In the data rows, 500 means zero.
Here are some points, one per row:
[457. 594. 546. 464. 564. 486. 421. 555. 467. 496. 446. 351. 556. 546. 344. 456. 406. 578. 520.
 446. 533. 532. 271. 494. 528. 483. 583. 392. 385. 623. 520. 598.]
[396. 566. 452. 571. 653. 553. 388. 494. 458. 555. 429. 704. 496. 442. 535. 539. 461. 344. 389.
 491. 496. 376. 453. 423. 622. 480. 590. 394. 545. 539. 553. 498.]
[743. 580. 566. 616. 478. 586. 373. 379. 433. 497. 419. 397. 552. 532. 681. 626. 429. 462. 621.
 565. 472. 612. 495. 604. 519. 541. 570. 482. 535. 708. 522. 377.]
[522. 384. 624. 442. 613. 557. 412. 688. 518. 451. 352. 460. 630. 636. 513. 583. 389. 511. 499.
 342. 409. 545. 573. 363. 585. 461. 416. 686. 442. 479. 505. 492.]
[435. 561. 429. 365. 469. 552. 293. 429. 310. 480. 420. 521. 488. 443. 565. 324. 361. 576. 611.
 386. 484. 424. 484. 511. 413. 383. 516. 475. 399. 439. 553. 469.]
[386. 418. 610. 664. 566. 459. 554. 495. 431. 415. 485. 602. 403. 348. 401. 480. 393. 502. 558.
 545. 566. 413. 587. 648. 686. 482. 407. 581. 530. 466. 585. 314.]
[465. 744. 461. 585. 529. 521. 534. 491. 578. 472. 611. 508. 679. 526. 343. 507. 534. 529. 467.
 292. 491. 560. 507. 523. 422. 561. 330. 553. 472. 441. 489. 482.]
[348. 581. 562. 435. 425. 632. 512. 458. 555. 676. 447. 435. 409. 423. 552. 443. 427. 343. 379.
 483. 349. 539. 587. 423. 447. 590. 553. 520. 539. 380. 624. 583.]
[460. 528. 432. 486. 439. 366. 361. 466. 636. 593. 710. 572. 484. 621. 467. 509. 487. 556. 536.
 427. 590. 565. 555. 517. 488. 610. 525. 653. 683. 657. 571. 501.]
[450. 431. 590. 362. 467. 605. 456. 448. 465. 525. 544. 475. 489. 422. 385. 693. 668. 561. 395.
 527. 532. 360. 416. 612. 607. 569. 515. 621. 481. 606. 440. 706.]
[434. 418. 401. 518. 534. 464. 406. 459. 435. 395. 482. 400. 507. 557. 423. 401. 650. 429. 409.
 544. 562. 447. 303. 422. 583. 515. 396. 491. 500. 359. 414. 353.]
[379. 573. 624. 671. 424. 479. 623. 332. 488. 485. 451. 471. 367. 502. 403. 557. 355. 649. 476.
 442. 451. 555. 518. 451. 680. 510. 553. 546. 531. 495. 390. 581.]
[458. 397. 588. 523. 418. 393. 606. 454. 423. 685. 439. 485. 616. 486. 519. 347. 596. 402. 620.
 590. 583. 599. 489. 319. 474. 537. 445. 523. 612. 558. 412. 489.]
[455. 384. 367. 595. 410. 503. 526. 584. 463. 679. 657. 529. 478. 568. 526. 505. 318. 480. 428.
 541. 412. 482. 475. 598. 484. 346. 297. 406. 320. 610. 433. 449.]
[593. 433. 557. 446. 595. 499. 394. 361. 626. 589. 493. 541. 472. 444. 384. 421. 433. 484. 589.
 583. 457. 456. 507. 397. 428. 537. 550. 708. 358. 444. 614. 435.]
[498. 528. 464. 398. 478. 564. 471. 404. 556. 272. 556. 430. 472. 571. 735. 422. 462. 360. 478.
 616. 652. 412. 626. 482. 599. 550. 389. 514. 438. 550. 448. 615.]
[607. 458. 461. 520. 343. 569. 522. 578. 427. 507. 406. 527. 432. 544. 531. 448. 534. 669. 295.
 347. 584. 570. 633. 483. 537. 443. 357. 522. 588. 508. 610. 555.]
[640. 439. 339. 432. 368. 386. 474. 655. 475. 449. 535. 454. 363. 546. 438. 605. 464. 494. 504.
 585. 402. 496. 530. 425. 669. 488. 530. 597. 518. 486. 595. 469.]
[510. 616. 556. 525. 625. 377. 462. 492. 488. 651. 500. 290. 502. 630. 541. 542. 456. 376. 305.
 540. 333. 388. 499. 581. 507. 634. 408. 458. 590. 486. 494. 391.]
[392. 416. 453. 368. 578. 396. 567. 360. 578. 431. 548. 438. 369. 542. 632. 457. 620. 619. 448.
 395. 392. 502. 599. 656. 422. 433. 623. 551. 470. 459. 420. 362.]
[559. 489. 647. 456. 447. 456. 576. 505. 703. 556. 519. 566. 535. 488. 635. 441. 449. 540. 482.
 427. 469. 479. 463. 476. 480. 496. 501. 310. 457. 439. 342. 522.]
[562. 459. 510. 489. 572. 582. 487. 551. 456. 364. 534. 544. 441. 552. 390. 404. 448. 532. 496.
 398. 537. 406. 513. 458. 516. 643. 577. 458. 617. 493. 413. 508.]
[527. 446. 520. 606. 471. 508. 502. 574. 581. 537. 438. 593. 545. 413. 515. 422. 547. 464. 310.
 583. 553. 539. 598. 435. 410. 555. 651. 593. 387. 592. 586. 442.]
[522. 457. 588. 462. 335. 543. 462. 486. 460. 576. 442. 250. 536. 496. 404. 381. 481. 518. 499.
 532. 560. 369. 592. 461. 418. 422. 509. 426. 618. 443. 484. 553.]
[472. 508. 531. 430. 390. 665. 565. 419. 409. 515. 590. 628. 477. 631. 372. 627. 445. 456. 625.
 504. 425. 456. 670. 487. 425. 538. 545. 452. 397. 552. 341. 457.]
[478. 537. 519. 616. 416. 392. 363. 681. 455. 520. 395. 559. 523. 373. 610. 653. 646. 582. 652.
 481. 492. 408. 546. 510. 430. 699. 417. 490. 341. 328. 427. 510.]
[466. 645. 398. 483. 495. 546. 623. 478. 435. 487. 312. 517. 446. 579. 410. 466. 534. 485. 453.
 574. 590. 583. 479. 637. 361. 648. 402. 540. 358. 613. 628. 517.]
[492. 319. 616. 607. 453. 480. 516. 571. 526. 345. 500. 420. 372. 508. 481. 339. 510. 432. 596.
 413. 291. 642. 443. 636. 520. 666. 495. 442. 433. 554. 539. 596.]
[417. 558. 611. 591. 409. 374. 467. 480. 469. 420. 378. 651. 481. 648. 632. 517. 440. 568. 332.
 561. 519. 431. 374. 433. 369. 442. 524. 686. 524. 544. 309. 528.]
[481. 517. 460. 658. 534. 561. 528. 459. 400. 449. 525. 416. 495. 416. 593. 527. 577. 643. 523.
 623. 544. 643. 610. 386. 533. 566. 562. 447. 565. 481. 461. 553.]
[696. 583. 552. 541. 549. 593. 633. 571. 537. 614. 423. 478. 247. 469. 472. 557. 605. 351. 554.
 434. 601. 448. 426. 601. 468. 284. 568. 544. 538. 437. 437. 474.]
[429. 437. 466. 475. 457. 513. 343. 458. 562. 485. 468. 656. 336. 585. 437. 550. 529. 589. 496.
 573. 508. 609. 357. 473. 394. 520. 444. 261. 639. 484. 628. 463.]
[410. 538. 369. 463. 430. 722. 547. 527. 531. 543. 543. 550. 535. 429. 615. 480. 479. 402. 637.
 372. 511. 552. 386. 497. 579. 574. 395. 631. 682. 461. 455. 453.]
[606. 447. 441. 468. 521. 390. 468. 340. 543. 615. 534. 419. 442. 540. 497. 563. 341. 513. 505.
 465. 796. 606. 401. 496. 522. 575. 465. 512. 332. 284. 461. 506.]
[600. 519. 578. 433. 670. 428. 632. 452. 347. 644. 492. 644. 521. 615. 619. 291. 589. 560. 530.
 433. 518. 519. 461. 594. 613. 484. 423. 524. 468. 517. 591. 658.]
[485. 541. 477. 371. 339. 503. 595. 562. 540. 529. 361. 478. 675. 520. 474. 513. 601. 615. 528.
 525. 491. 434. 482. 636. 589. 519. 645. 461. 502. 519. 493. 282.]
[565. 597. 477. 370. 687. 553. 511. 588. 515. 544. 558. 512. 390. 522. 515. 513. 597. 648. 572.
 693. 315. 585. 379. 382. 464. 476. 410. 537. 525. 488. 419. 564.]
[562. 376. 444. 554. 539. 456. 542. 436. 545. 393. 414. 574. 667. 489. 525. 588. 445. 446. 566.
 411. 446. 446. 412. 474. 430. 412. 521. 514. 649. 576. 525. 479.]
[477. 587. 411. 452. 462. 311. 385. 686. 468. 485. 504. 476. 425. 326. 469. 407. 408. 347. 531.
 440. 553. 552. 528. 614. 447. 503. 578. 543. 587. 619. 305. 608.]
[503. 374. 475. 524. 627. 530. 418. 546. 353. 675. 632. 545. 629. 439. 545. 463. 481. 612. 416.
 499. 573. 550. 574. 582. 595. 604. 673. 448. 528. 497. 434. 475.]
[484. 551. 372. 483. 614. 483. 533. 537. 436. 398. 444. 543. 639. 517. 397. 514. 412. 459. 462.
 635. 459. 723. 651. 610. 439. 377. 553. 528. 584. 319. 405. 585.]
[596. 355. 405. 452. 594. 332. 646. 397. 407. 512. 436. 503. 551. 447. 431. 616. 450. 479. 542.
 453. 484. 339. 592. 462. 370. 632. 411. 412. 588. 561. 527. 634.]
[552. 467. 633. 527. 412. 552. 515. 513. 438. 419. 665. 510. 560. 470. 618. 577. 406. 474. 410.
 494. 471. 463. 354. 641. 359. 556. 583. 554. 552. 279. 657. 606.]
[448. 505. 557. 617. 414. 414. 431. 411. 306. 477. 668. 467. 552. 605. 462. 528. 732. 310. 530.
 415. 458. 579. 474. 446. 482. 337. 580. 538. 406. 463. 579. 571.]
[322. 482. 483. 466. 467. 374. 451. 458. 669. 564. 356. 502. 528. 563. 590. 645. 550. 438. 616.
 481. 516. 543. 570. 596. 657. 383. 517. 416. 497. 452. 612. 697.]
[577. 523. 207. 715. 479. 554. 533. 414. 620. 536. 526. 426. 565. 432. 498. 392. 524. 578. 466.
 482. 389. 350. 442. 428. 550. 474. 586. 516. 399. 499. 490. 640.]
[644. 474. 655. 447. 459. 547. 356. 384. 639. 444. 540. 576. 594. 303. 382. 442. 589. 463. 386.
 580. 440. 588. 545. 627. 530. 377. 310. 441. 517. 496. 425. 547.]
[565. 599. 598. 508. 457. 501. 583. 665. 619. 416. 635. 600. 560. 669. 452. 409. 488. 422. 553.
 596. 603. 423. 531. 479. 587. 541. 600. 352. 486. 407. 565. 510.]
[438. 675. 620. 533. 582. 415. 491. 559. 523. 445. 639. 395. 466. 445. 567. 464. 513. 641. 614.
 529. 539. 333. 572. 473. 437. 364. 424. 507. 560. 554. 665. 507.]
[412. 511. 518. 302. 401. 412. 702. 543. 415. 423. 595. 481. 575. 300. 535. 577. 379. 512. 453.
 572. 502. 558. 370. 410. 547. 451. 506. 502. 460. 556. 594. 453.]
[344. 333. 532. 529. 669. 648. 523. 607. 626. 479. 535. 364. 481. 496. 555. 579. 562. 465. 480.
 429. 698. 547. 521. 474. 327. 436. 512. 461. 423. 608. 519. 495.]
[625. 600. 514. 422. 526. 405. 538. 444. 429. 402. 522. 536. 433. 359. 527. 585. 546. 419. 392.
 291. 492. 601. 585. 300. 540. 533. 526. 365. 410. 558. 502. 383.]
These points spread out most along one direction. Take the direction at right angles to it along which they spread out most. Go by this last direction. For each point below, how far along it does it lie, from 0 to 99? 50 is the average, and the first point above lies past it. One standard deviation of the points above along it is 16.
[455. 384. 367. 595. 410. 503. 526. 584. 463. 679. 657. 529. 478. 568. 526. 505. 318. 480. 428.
 541. 412. 482. 475. 598. 484. 346. 297. 406. 320. 610. 433. 449.] 69
[562. 459. 510. 489. 572. 582. 487. 551. 456. 364. 534. 544. 441. 552. 390. 404. 448. 532. 496.
 398. 537. 406. 513. 458. 516. 643. 577. 458. 617. 493. 413. 508.] 53
[565. 597. 477. 370. 687. 553. 511. 588. 515. 544. 558. 512. 390. 522. 515. 513. 597. 648. 572.
 693. 315. 585. 379. 382. 464. 476. 410. 537. 525. 488. 419. 564.] 71
[492. 319. 616. 607. 453. 480. 516. 571. 526. 345. 500. 420. 372. 508. 481. 339. 510. 432. 596.
 413. 291. 642. 443. 636. 520. 666. 495. 442. 433. 554. 539. 596.] 25
[379. 573. 624. 671. 424. 479. 623. 332. 488. 485. 451. 471. 367. 502. 403. 557. 355. 649. 476.
 442. 451. 555. 518. 451. 680. 510. 553. 546. 531. 495. 390. 581.] 39
[481. 517. 460. 658. 534. 561. 528. 459. 400. 449. 525. 416. 495. 416. 593. 527. 577. 643. 523.
 623. 544. 643. 610. 386. 533. 566. 562. 447. 565. 481. 461. 553.] 53
[448. 505. 557. 617. 414. 414. 431. 411. 306. 477. 668. 467. 552. 605. 462. 528. 732. 310. 530.
 415. 458. 579. 474. 446. 482. 337. 580. 538. 406. 463. 579. 571.] 42
[392. 416. 453. 368. 578. 396. 567. 360. 578. 431. 548. 438. 369. 542. 632. 457. 620. 619. 448.
 395. 392. 502. 599. 656. 422. 433. 623. 551. 470. 459. 420. 362.] 39
[465. 744. 461. 585. 529. 521. 534. 491. 578. 472. 611. 508. 679. 526. 343. 507. 534. 529. 467.
 292. 491. 560. 507. 523. 422. 561. 330. 553. 472. 441. 489. 482.] 65
[477. 587. 411. 452. 462. 311. 385. 686. 468. 485. 504. 476. 425. 326. 469. 407. 408. 347. 531.
 440. 553. 552. 528. 614. 447. 503. 578. 543. 587. 619. 305. 608.] 45
[510. 616. 556. 525. 625. 377. 462. 492. 488. 651. 500. 290. 502. 630. 541. 542. 456. 376. 305.
 540. 333. 388. 499. 581. 507. 634. 408. 458. 590. 486. 494. 391.] 62
[450. 431. 590. 362. 467. 605. 456. 448. 465. 525. 544. 475. 489. 422. 385. 693. 668. 561. 395.
 527. 532. 360. 416. 612. 607. 569. 515. 621. 481. 606. 440. 706.] 35
[593. 433. 557. 446. 595. 499. 394. 361. 626. 589. 493. 541. 472. 444. 384. 421. 433. 484. 589.
 583. 457. 456. 507. 397. 428. 537. 550. 708. 358. 444. 614. 435.] 68
[596. 355. 405. 452. 594. 332. 646. 397. 407. 512. 436. 503. 551. 447. 431. 616. 450. 479. 542.
 453. 484. 339. 592. 462. 370. 632. 411. 412. 588. 561. 527. 634.] 69
